In the rows, zero is written as 128.
Each row of A is roughly a mix of the hidden directions of one of a few groups.
A:
[[159 111 153 166 135 124 119  95 131 147 143 139 170 114]
 [135 155 187 161 125 128 116 155 157 127 125 125 125 139]
 [ 91 159 145 139 129 144 132 117 106 140  70 121 127 133]
 [117 109 136 160 123  83 127 115 148  78 115 137 135 116]
 [156 136 129  99 107 160 121 161 142  79 123 142 126 127]
 [103 146 150 149 125 115  84 103 164 120 116 133  97 138]
 [173 120 110 151  92 139 117 117 101 128 139 119 166 142]
 [140 122 123 113  91 149 129 117 115  93 163 104 169 128]
 [117 137 162 161 161 103 105  99 145 137 117 149 111 109]
 [146 126 134 136 193 113 108 133 141 152 157 135 124 142]
 [ 99 151 115 163 129  81 119 131 112 112 143  96 110 120]
 [119 167 130 149 137  77 139 121 151 103 135 124 136 160]
 [145 147 121 122 109 174 138  98  84 112 148 124 111 119]
 [121 117 128  77 106 164 148 129 130  87 104 132 129 132]
 [121 102 139 143  87 108 150 124 155 117  88 149 144 109]
 [142 114 138  89  79 111 126 148 139 118 135 100 154 147]
 [124 142 121 154 176 136 142 122 100 118 178 112 124 128]
 [140 162 138  90 153 140 148 129 137  99 159 128 127  93]
 [101 119 101 109 121 143 101 157 149 136 132 145 118  78]
 [146 155 131 113 112 164 166 128  82 116 131 125 103 122]
 [167 122 112  86 107 147 141 141 117  84 137 116 136 134]
 [125 139 116 100 100 126 111 158 139 151  75 117 107 137]
 [147 133 123 109 128 121 132 103 114 106 133 120 196 146]
 [154 132 136 118 107 162 133 118  99  94 138 138 132  79]
 [138 170 132 165 160 100 137 128 136 124 166 130 118 108]
 [121 102  81  88 134 121 110 160 146 130 135 139 100 130]
 [127 137 105 115 145 122 116  85 118  97 157 116 171 141]
 [138 123  85 130 104 176 160 137 110 108 117 123 119 115]
 [145 125 113 139 149 154 123 104 167  88  94 140 136 143]
 [117 129 185 139 141 123 139 118 107 111 132 161 110 162]
 [103 132 101  94 127 143 150 135  87 121 146 107  97 107]
 [ 98 152  98 101 111 156 125 127 128 121  90  94 118 143]
 [170 143 130  96 132 126 171  99 103 103 129 137 133 136]
 [110 130 111 173 109 148 164 137 132 139 113 101 161 111]
 [115  91 165 151 111  88 131 123 138 120  99 111 125 105]
 [127 104 185 139 119 104 131 124 120 146  97 139 150 104]
 [147 155 151 180 138 125 109 109 105 119 165 130 128 123]
 [116 123 126 133  81 114  91 113 137 153  95 104 135 151]
 [172 110 129 138 151 113 115 150  89 151 129 143  95 134]
 [123 102  78 135 148 144 107 149 141 166 117 140 110 115]
 [136 106 124 182 130 130 124  91 109 113 161 135 153 134]
 [119 128 160 140 145 144 142 104 129 104 104 177 158 114]
 [145 152 122  75 120  96  99 101 127 114 126 141 146 119]
 [ 75 102 128 116 169 127 107 124  97 138 126 142 118 121]
 [140 121 125 112  82 149 114 126 121  74 154 142 138 133]
 [ 98  89 127 112 141 165 125  81 125 119 105 133 134 127]
 [137 172 111 121 116 125 149 106 110 109 175 130 123 100]
 [151 107 131 155  98 155 169 133 145 137 120 105 149 156]
 [137 158 152 151 172 142 160 145 145 120 162 116 130 125]
 [ 93 124 136 179 149 110  99 111 103 139 124 124 103 127]
 [108  91 133 140 142 116  83 158 100 153 132 128 109 118]
 [123  91 110 122  75 141 129 110 146 101 110 142 152 131]
 [161 104 132 129 172 130 138  95  95 139 161 135 132 130]
 [106 132 160 123 122  90  82 125 161 142 145 119 146 137]
 [ 83 101 109 137 153 155 121 136 156 148 132 158 108 137]
 [ 92 123 121 102 131 124 128 112  88  88 143 118 135  92]
 [101 119 103 101 107 127 143  88 165 125 133  99 148 119]
 [119 144 137 167 142 112 113 109 124 170  98 131  93 112]
 [ 83  82 128 120 126 134 132  90 139 158 116 120 115 119]
 [114 138 127 127 145 114 137 139 140 191 152 120  90 132]
 [126 145 158 120 110  90  97 102 163 143 116 115 154 137]
 [127 115 106  96 136 120 101 161  86 153 138 159 119 137]
 [128 119 136 112 115 116 138 149 117 146 119 172 168  85]
 [109  82 142 103 115 120 156 149 149 123 151 155 107 111]
 [ 98 136 149 149 150 119 133 136 123 175  96 135  97 109]
 [126 141 122 114  81 117  95 115 102 136 157 103 129 159]
 [156 148 124 127 104 119 138 158 115  99 109 157 174 127]
 [ 78 138 117 116  84 127 137 146 137 136 112 116  93 142]
 [ 77 127 131 117 109 127 107  97 140 165 132  98 136 140]
 [135 131 118 130 149  96 121 155 141 149 182 164 129 124]
 [ 93 136 153  96 121 124 146 135 110 103 146 137 115  81]
 [159 109 147 160 136 111 131  98 156 103 143 126 152  97]
 [162 152 158 103 116  83 102 104 117 123 141 115 121 129]
 [124 160 142 123 134  84 122 152 107  90 149 100 143 123]
 [136 142 110 151 150 126  95 132  91 173 140 145 135 153]
 [ 81 128 128 134 144 113  86 135 115 138 155 160 107 115]
 [ 77 147 120 125  99  97 127 168 119 139 120 127 111 115]
 [117 111 134 103 155 140 143 135 179 126  88 112 134 151]
 [106 187 144 136 113 132 149 122 116 132 158 121 160 134]
 [133  74 122 127 122 129 132 103 113 111  96 121 164 154]
 [134  91 115 165 152  93 116 134 159 113 141 145 103 129]
 [116 132 134 141 125 139 168  97  93 125 162 162 106 139]
 [136 120  99  84 131 104  98 106 122 165 101 120 127 136]
 [161 174 108 101 121 133 104 132 119 132 124  96 157 141]
 [103 156 128 138 149  98 109 151 127 180 129 154 137 128]
 [127  99 153 160 142 113 152 137 160 128 155 165 108 133]
 [126 113 139 159 123  68 118 126 149 120 151 114 140 102]
 [ 94 132 170 128 143 101 118 109 147 134 173 133 123 145]
 [111 103 127 110 146 116 169 133 139 102 123 119  92  87]
 [156 133 123 134 140 174 159 128 144 129 148 126  86 154]
 [146 110 155 109  89 111 106 112 161 130 108 162 143 136]
 [123  93 157 124 124 125 135 115 100 155 143 149 143  78]
 [144 170 139  94 102 166 148 137 125 136 118 102 143 142]
 [101 144 139 130 148 133 115 174 125 126 116 161  91 101]
 [171 130 134 135 156 141 138 104 167 117 129 126 171 116]
 [126 143 125 131 179 132 126  82 118 125 170 131 114 137]
 [145 145 149 176 117 107 110 133  89 160 137 136 117 137]
 [140 130 107  88 142 145 107 136 130 150 138 121 185 140]
 [133 152 105 148 116  99 106 132  96 148 108 121 149  85]
 [111  97  84  87 111 147 116 140 119 129 120 107 155 123]
 [162 138 116 163 153 120 125 123 144 135 185 142 132 137]
 [159 130 153 130 148 131 158 116 126 115 149 146 162  83]
 [129 106  86 135  89 126 112 132 138 165 151 135 161 130]
 [133 144 140 123 140 123 127 141  61 125 162 126 112 107]
 [137 102 111  86 114 119 111 106 144 148 116 104 164 154]
 [120  82 126 111  97 131 111 110 142 150 127 126 176 115]
 [ 93 106 102 120 124 150 120 114 150 145 166 161 107 142]
 [105 131  94 111 126 109  82 133 119 140 165 142 121  99]
 [114 118 173 115 164 143 155 138 125 120  94 141 102 113]
 [ 92 146 148 124 111 129 145  85 171 123 148 112 138 135]
 [132 117 160 122 138  98 146  80 137 130 146  95 157 129]
 [139 150 123 157  95 143  95 102 113 101 147  98 145 125]
 [114 152 151 120 156 125 147 144 126  83 129  89 140 103]
 [110 125 155 127 144 120 158 165 137 134 109 168  95 110]
 [159 121 120 133 131 170 124 129  98 144 141 141 121 180]
 [123 118 134 114 108 122 197 119 135 111 101 126 114 110]
 [160 147 155 111 111  83  84 114 123 134 125 116 121 129]
 [180 130 143 147 120 129 164 130 100 128 135  94 107 133]
 [143 158 125 139 146  99  91 119 122 153 125 128 174 105]
 [120 170 130 130 137  90 111 118  94 123 122 120 136  82]
 [123 149  94 129 108 123  96 148 108 120 112 106 134  78]
 [144 125 154 137 153 152 152 116 120 145 159 176 136 106]
 [140 126 107  95 132 156 106 140 102 164 137 160 150 149]
 [108 118 122 132 170 140 168 168 112 117 137 146 101 122]
 [136 137 108  86 116 145 113 144 150 110 146  99 155  92]
 [150 135 132  97  87 145 122 138 174 108  99 133 140 129]
 [134  94 108 125 152 160 120 146  95 116 116 168 111 109]
 [152 151 132 114 133 130 122 132 108 105  76  90 101 124]
 [ 96 122  89 108 143 141 129 107 174 123 118 156 144 121]
 [ 96 120 119 165 142 124 100 105 151 129  82 124 108 123]
 [114 103 107  85 163 162 119 152 133 148 109 138 141 128]
 [122 111 157 145 109 102 115 147 142 142 161 115 173 151]
 [102 179 113  94 116 167 147 123 130 119 121 114 139 131]
 [125 125 113 142 148 135  74 111 135 126 128 139 162 170]
 [137 127 138 139 128 144 150  84  83 134 132 173 138 123]
 [124 123  95 140 160 151 120 119  83 121 125 138  83 123]
 [129 147 122  80 140 137 125 134 139  76 102 114 142 109]
 [126 123 146 133 129 108 144 135 112 121 191 165 144 112]
 [141 130 130 120 145 104 158 117  64 121 150 123 144 140]
 [118 109  99 103 164 149 167 119 136  99 137 132 140 101]
 [147 131 128  94 137 127 170 141 144 123 147 180 112 123]
 [120 125 177 127 123 157 157 109 121 159 115 147 147 102]
 [116 140 143 132 133 149 109 141 176  94  86 123 114 114]
 [132  94 139 155 156 157 164 156 120 132 141 133 106 154]
 [153 140  87 117 103 144 138 110 107 125  82 148 139 113]
 [142 132 122  88 100 131 133 135 106  80 159 130 155 130]
 [137 104 145  89 136 109 128 144 123 131 136 165 139  79]
 [110 155 129 109 117  88 117 131 124 133 141 108 159  80]
 [115 148 111 166 125 117 131 137 119 107 161 122 111 180]
 [123 140 115 121 151 129 154 140 142 113 142 118  67  96]
 [150 157 158 151 165 118 120 113 161 151 142 107 142 144]
 [107 126 114 115  77 119  95 130  87 131 133 114 112 148]
 [132 138 147  88 139  92  77 142 131 107 123 132 148 125]
 [109 123 116 134 174 117 181 127 143 164 133 131 120 128]
 [114 136 137  89 145 105 167 120 152 152 126 156 112 101]
 [127 165  78  98 148 150 128 135 150 105 144 131 116 127]
 [105 156 161 118 157 123 129 141 118  78 118 109 122 106]
 [118 118 100 102 151 118 115 107 149 156 117 177 149 136]
 [ 82 152  87 118 106 135 130 114 139  90 118 143 132 122]
 [ 99 131 124 168 164 116 115 120 110 135 109 143  87 108]
 [155 129 124 127 111 127 129 147 103 106  99 145 181 155]
 [147 139 129 176  85 135 149 127 101 139 102 107 136 118]
 [167 126 122 127  89 104 120 103 103 156 161 138 121 141]
 [115 142 112 122 160 115 115 130  93 127 161 137  89  93]
 [121 124 109  96 143 110 134  95 165 153 165 138 151 135]
 [107 115 142 187 130 130 125 136 139 172 101 132 127 137]
 [167 150 151 157 139 121 146 118 149 163 120 116 162 113]
 [136 178 119 146 147 108 117 100 127 166 144 110 106 133]
 [124 106 113  93 125 134 187 163 125 141 121 145 132 121]
 [ 97 174 153 131 134 135 141 107 111 125 104 136 159  97]
 [111 115 140 123  84 123 118 114  99 122 165  98 159 142]
 [123 161 142 137 161 116 143 105 148 112 162 141  96  99]
 [134 178 121 136 124 135 131 162 137 140 135 126  81 157]
 [125 105 127 128 134 115 110 136  98 145 174 174 114 148]
 [108 165 138 129 115 110 175 138 135 110  95 125 116 158]
 [121 160 126 122 118 176 134 108 108 146 138 140 168 153]
 [ 79 149 124  95 133 157 119 130 112 145 141 129 104  96]
 [ 99 128 135 145 155 118 159 166 112 150 130 146  87 135]
 [131 156 160 107 111 117 107 157 155 147  87 126 107 127]
 [160 117  84  97 135 134  96 138 114 121 159 146 144 142]]
Each list below has four rows that fit no group; the rest each fit one group, if only roughly. Name those rows in the order they come.
  j89: [136 173 120 151 168 127 134 148 108 147 136 116 138  90]
  j405: [145 160 141 141 139 118 176 103 112 121 117  90 132 104]
  j329: [ 89 116 133 108 141 136 159 154 151 121 141 150  96 159]
  j727: [114 136 129 104 120 147 127  84 173 119  86 130 124 139]
  j728: [ 95 119 110 173  85 130 129 107  98 120 145 130 125 138]
  j411: [123 113 137 137  92 144 161 133 137 110 125 158  76 115]
  j56: [141  87 130 107 135 110  94  93 168 134 125 148 138 126]
  j132: [143 158  84 103 152 111  90 155 112 139 129 129 121 132]
  j275: [109 124  87 131 113 166 128 164 116 101 133 120 148 100]
  j940: [104 167  94  94 107 147  98 119 132 130 123 135 143 102]
  j903: [110 118 134 131 144 165 139 141 151 106  71 142 136 142]
  j216: [139 149 130 143  59 120 139 140 130 133 128 101 106 126]
  j864: [130 130 125 123 155 170 120 104  86  97 147 122  98 135]
  j123: [168 160 101 132 159 134 125 136 136  88 148 130 108 147]
 -> j89; j411; j56; j940
  j29: [ 99  97 118 136 156 144  86 135 141 112 117 132  97 100]
  j987: [ 90  90 138  89 119 112 119 133 132 128  99 153 102 123]
  j731: [ 97 124  98 133 134 166  93 148 138 147 168 134 118 127]
  j285: [175 101 155 118 114 114 128 113 135 116  92 150 153 136]
  j497: [141 125 123 128 146 133 146 124 160  74 124 114  86 111]
  j307: [127 127 121 122 144 136  87 125 120 171 117  89  99 156]
  j878: [107 150 145 140 142 139 136 106 141 106 106  75 159 138]
  j104: [132 134 128 169 129 116  99 108 146  86 156 107 107 113]
  j820: [107  87 145 143 138 122  99 133 108 116 127 154 104  87]
  j101: [161 138 149 129 130 137 145 119  86 106  86 155 117 144]
 -> j731; j285; j307; j878
  j466: [126 175 115 166 106 145 116 128  85 114 142 129 133 115]
  j701: [161 157 133 156  81 121 129 100 155 131 149 132 142 123]
  j719: [109 149  97 114  78 132 115 111 151 125 130 139 163 110]
  j792: [107 159 109  90  92 146 124 134 121 133 125 107 161 155]
  j609: [145 112 116 132 109 131 108 103 139 162 175 145 157 150]
  j441: [ 93 103  99  96 143 143 102 149 121 107 138 100 120 109]
  j136: [145  96  90  99 134  93 135 125 152  96 145 124 144 133]
  j72: [152 126 121 126 127 133  78 177 115 140 124 107 142 153]
  j655: [181 123 131 123 108  98 126 143 115 105 162 122  99 118]
  j400: [121 147 158 146 120 122 126 123  77 167 108 102 130 114]
  j959: [138 109 139 104 137 139 131 186  97 131 104 104 146 133]
 -> j466; j609; j136; j655
  j155: [109 145 136 173 141 106 118 155 126 144 104  99 143  96]
  j141: [132 114 121 121  92 113 122 118 145 150 169  89 159 111]
  j191: [149 141 143 106 144 108 160 129 164 157 104 115  92 123]
  j598: [163 126 144 173 137 109 131 137 112 168  98 112 115 127]
  j128: [ 86 151 105 130 129 135 128 143 106  95 126 132 160  90]
  j943: [171 135 153 114 145 131 102 109 135 101 156 120 165 120]
  j857: [126 163 116 139  95 102 133 169 146  93 123 138 121 107]
  j880: [123  72 149 126 134 137 164 172 120 130 133 137 121 123]
  j95: [155 128 119  87 123 139 132 126 102 163  95 100 155 138]
  j165: [136 133 130  99 146 119  94 130 119 171 122 116 177 119]
  j518: [144 108 153 116 111 107  86 156 160 138 113 115 146 152]
  j706: [ 87 102 147 152 122 141 133 118 106 151  85 117 105 138]
 -> j191; j880; j95; j165
  j894: [143 123 171 158  98 129 139 136 150 125 156 139 159 158]
  j762: [100 135 112 103 110  98  99 106  84 143 128 106 116 114]
  j476: [125 148 107 138 113 112 100 140 104 177 100 100 115 137]
  j439: [124 120 147 153 118 101 115 129 167 159 104 129  94  99]
  j862: [148 152 110 150 126 109 150 107 127 172 160 141 115 158]
  j478: [145 113 104 112 187 136 149 123 112 141 121 148  96 128]
  j459: [122  93 107 102 131 124 167  98 142 123 123 164 143 103]
  j36: [156 136 125 145 110 119 114 118 152 170 155  90 157 135]
  j172: [ 89  91 152 105 128 111 121 136 111 119 155 137  94 107]
  j152: [120 153 130 176 147 167 139 137 128 134 101 153 101 127]
  j422: [ 78 155 139 161 148 124 106 132 138 122 101 119 118 101]
  j801: [146 158 109 153 155 142 111  85 129 133 126 111 151  96]
  j733: [109 146 121 104 122  84 111 114  86 121 164 114 124 137]
 -> j439; j172; j152; j733
  j265: [138 125 122 102 104 154 154 112 141 155  79 103 116 114]
  j187: [111  73 117 102 147 118 145 143 143 156 123 126 117  97]
  j993: [129 109 165 134 123 132 128 113 113  91 168 134 166 107]
  j827: [113 140 117 113  87 139 117 154 143 116 134 122  98 178]
  j610: [155 134 156 134 139 137 129 119 176 100 111 149 153  97]
  j69: [ 93 126 110 124 140 139 145 125 113  81 113 129  84 106]
  j289: [129 140 127 142 136 119 104  76 144 163 108 111 113 159]
  j662: [151 161  96 146 108 164 133 140 109 118 116 129 166 111]
  j636: [109  99 126 146 151 144 124 127  84 132 102 135 174 138]
  j955: [ 89 162 111 164 146 120 144 115 156 112 130 110 103 116]
 -> j265; j289; j662; j636
  j83: [ 86 105  96 113 114 119 107  97 110 135 129 109 107 154]
  j509: [129 128 130 142 169 113 157 122 148 139 121 105  93 171]
  j73: [145 116  88 136 187 141 138 107 134 122 149 142 127 144]
  j918: [145 130 124  76 118 132 147 106 158 158 104 138 148 144]
  j124: [105  97 119 115 150 120 132 132 131 138 181 166 133 149]
  j780: [ 90 176 122 133 125 117 161 121 137 140 128 146 128  88]
  j90: [134 137 135 146 161 146 176 104 147 143 124 108  91 128]
  j697: [126 132 137 130 133  92 137 159 145 122  86  89 111  99]
  j915: [120 151 133 142 152 154 149 149  97 100 169 113 114 107]
  j202: [148 144  97  88 154 126 136 104 137 125  86 139 144 108]
  j736: [104 155 160 146 150 112 158  86 147 136 130 106 116 129]
  j327: [124 131 112  63 146 122 134 108 109  97 113 109 130 129]
  j651: [119 124 124  92  86 139 110 173 104 118 123 121 113 151]
 -> j918; j780; j697; j327
